In the rows, 128 means zero.
A single turn carries every row of the set below to another of its rows. Some are shown first; where does it send the rows asked next?
q326: [155 145 153 119 137 134 143 127 119  81 165 137 143 109 144 116 154  94
 132 152 112 102]
q165: [168 149 155 117 138 128 131 139 129  85 163 131 137  95 138 122 152  86
 116 163 113  89]
q128: [153 164 159 142 105 117 120  92 127  97 135 158 109 102 100 131 153  98
  95 143 137  87]
q871: [128 120 115 113 138 140 145 122 130 136 119 139 120  74 149 132 114 122
 116 122 110 116]
q474: [167 146 155 115 136 125 139 130 127  80 159 133 131 104 127 113 155  85
 122 165 125  91]
q509: [172 165 162 110 125 124 126  87 140 118 149 143 141 105 127 123 158 108
 113 145 123  82]
q199: [132 140 136 134 124  98 130  83 124 114 120 137 103  93  99 138 108 133
  85 133 117  97]
q706: [130 131 125 122 142 149 130 149 115 105 116 138 123  93 164 132 144  96
 114 135 137 123]
q832: [137 138 134 117 155 117 150 144 112  87 147 122 139 103 163 130 133 107
 121 119 126 101]
q817: [131 121 115 117 128 131 141 121 119 139 122 140 106  72 152 150 122 134
 105 122 110 109]
q653: [126 128 121 135 119 128 157 111 133 121 122 157  92  82  92 142 117 120
 109 155 113 106]
q528: [137 146 140 124 125  95 139  91 130 110 131 158 108 101  88 139 121 133
  89 149 124  90]
q692: [132 121 119 124 131 137 132 154 102 106 116 139 121  91 151 152 143 103
 113 130 129 121]
q433: [150 127 142 110 160 124 141 138 113  91 140 117 138 117 160 135 134  96
 101 129 123  98]
q234: [150 145 162 122 140 129 130 135 126 107 143 148  93 102 161 130 122 108
 101 157 123 143]
q922: [144 156 109 137 131 107 108 115 125 131 139 122 109 103 114 133 125 105
 110 122  99  79]
q244: [140 118 111 121 129 142 145 120 124 139 116 147 114  75 148 140 116 128
 121 119 120 103]
q562: [120 141 117 133 145 144 141 149 107 104 115 132 108  89 157 140 133 107
 118 125 132 110]
q267: [127 118 121 144 125 126 140 120 129 110 119 146  93  70 104 138 111 117
 116 149 102 118]
q321: [155 123 131 109 120 143 128 111 127  84 139 154 142  92 116 133 135 108
 122 163 163  81]
q216: [165 139 130  91 145 126 108 124 121 107 166 157 111 103 138 131 117 114
 110 138 146 107]
q807: [140 136 145 132 129  99 135  78 125 114 128 143  93 100 101 147 109 119
  82 144 121  97]
q795: [145 169 158 131 119 118 116  89 122  96 136 163 115 111 108 128 153 119
  92 167 130  92]
q426: [170 174 164 105 124 124 131  96 134 111 149 146 132 106 134 119 149 101
  97 139 122  75]
q551: [126 129 175 135 143 120 150 105 136 126 117 129 136  88 151 136 122 119
 118 136 117 128]
q180: [147 166 150 144 103 126 118  83 120 106 126 145 107 100 100 125 147 111
  94 158 132  97]
q633: [156 133 143 114 115 132 169  90 136  96 110 125 131 115 132 127 129 119
  96 160 135  70]
q808: [169 166 155 107 119 124 135  81 132 116 153 135 133 105 121 111 149 111
 108 152 124  78]
q944: [129 126 123 131 125 144 139 150 112 105 112 134 130  94 162 139 137 101
 105 129 136 119]
q687: [116 135 112 121 133 146 156 118 126 140 120 139 102  79 136 141 113 124
 108 127 116 101]
q417: [135 122 123 139 120 125 139 118 126 114 132 152  88  62 107 143 104 117
 108 154 109 104]
q518: [117 133 139 158 129 121 114 118 130 121 128 132 142  73 111 140 134 101
 138 133 117 101]
q892: [157 159 126 142 108 125 147 120 128 106 119 122  91 118 128 124 133 101
  86 163 103  85]
q503: [147 126 143  94 153 122 147 142 110  97 138 123 151 105 154 140 133  97
 107 127 123  98]
q312: [165 147 164 109 135 142 142 135 121  86 148 139 136 101 140 126 152  78
 116 160 112  91]
q677: [147 165 161 141 101 116 124  85 130 107 130 152 119 104 108 137 147 103
  87 157 141 102]
q81: [129 114 130 148 112 130 146 106 126 118 128 150  83  68 112 144 124 118
 104 153 106 106]
q861: [154 166 162 108 128 133 130  89 126 107 160 147 143 115 140 115 154 112
 103 155 117  87]
q304: [135 130 146 136 117  97 141  78 131 115 140 145 103  92  98 140 118 121
  85 133 121  88]
q358: [150 136 142  98 160 114 138 136 118  90 140 121 140 111 160 125 139  98
 106 132 136  99]

q795 goes to q528
q474 goes to q808
q944 goes to q433
Where do these go?
q426 goes to q128
q892 goes to q922

A single turn carries every row of the set below to another of its rows. Some are shown first; where does it send the rows asked next?
q920: [151 105 126 140 128  98 135 117 131 170 142 121 143 116 126 148 106 121
 122 148]
q781: [137 131 111 125 116 124 127 142 135 141 158 144 144  94 110 107 115 118
 133 160]
q84: [140 127 110 131 127 133 149 129 118 109 126 138 122 118 139 103  98 103
 143  96]
q732: [111 130 150 143 120 135 116 120 128 134 119 128  85 119 141 111 113 149
 125 113]
q917: [134 112 113 144 123 101 144 134 149 120 141 156 142 117 112 115 139 121
  98 123]
q71: [104 121 116 115 136 146 123 140 130 131 117 139 103  90 138 123 104 113
 111 148]
q581: [134 111 109 158 128 114 135  96 130 135 161 142 145 110 102 101 131 140
 122 121]
q949: [107 112 135 138 124 118 144 112 105 141 107 111 113 124 145 151 134 113
 129 149]
q386: [ 96 145 123 140 117 133 139 106 120 134 114 128 140 138 139 131 115 123
  89 120]
q240: [121  84 130 138 139 125 148 118  76 132 141 132 123 117 141 133 131 115
 119 129]
q894: [149 122 120 106 120 138 139 120 129 148 112 131 154 120 151 114 127 123
 146 111]
q913: [171 134 128 139  99 125 119 121 117 152 144 124 109 119 126 106 126 138
  99 128]
q694: [138 107 138 115 117 120 160 109 108 126 140 154 137 124 131 146 120 109
 122 151]
q513: [144 126 121 135 105 113 148 125  93 159 147 153 139 116 127 143 149 120
 127 125]
q592: [144 109 117 123 162 131 164 133 139 136 150 120 117 124 132 102 136 140
 134 156]
q177: [153 106 120 136 152 129 114 123 130 175 143 138 129 103 125 153 142 127
 116 125]
q190: [127 117  90 150 147 153 126 110 113 139 124 130 109  99 154 124 108 119
 116 154]
q682: [ 99 124 111 148 135 136 141 127 146 121 136 129  99 120 135 165 126 143
 133 118]
q931: [ 94 118 119 162 143 131 126 125 121 113 136 111 127  90 127 103 120 115
 139 133]
q380: [123 108 133 163 147 142 133 143 127 118 126 129 110 116 109 149 108 148
 109 117]
q495: [145 128 144 111 140 165 154 118 131 132 129 117 126 124 142 130 115 152
 141 137]
q447: [152 152 129 151 137 112 132 137 134 154 132 155 100 123 142 125 120 138
 127 104]
q210: [137 140 116 125 124 108 129 116 136 153 170 144 101 117 117 134 118 162
 134 120]
q472: [148 131 115 121 108 136 117 104 136 133 178 128 120 122 151 123 119 128
 101 132]
q311: [101 142 132 146 137 144 126 130  94 121 129 146 132 123 150 132 146 116
 111 123]
q248: [126 142 101 132 134 151 135 115 140 139 163 111 132  87 102 117 130 120
 129 131]
q548: [119 135 118 134 170 128 172 128 118 153 135 114 114 134 113 122 135 108
 126 122]
q750: [125 142 116 142 142 108 124 117 140 143 125 122 103 145 161 121 121 157
 129 128]
q404: [109 115 117 134 114 153 121 141 146 134 125 106 136 103 105 103 117 122
 126 123]
q697: [135 118 125 122 138 124 143 134 115 135 162 113 113 141 116 117 118 112
 127  82]

q240 goes to q447
q682 goes to q581
Where do these go?
q917 goes to q386
q931 goes to q513
q84 goes to q894

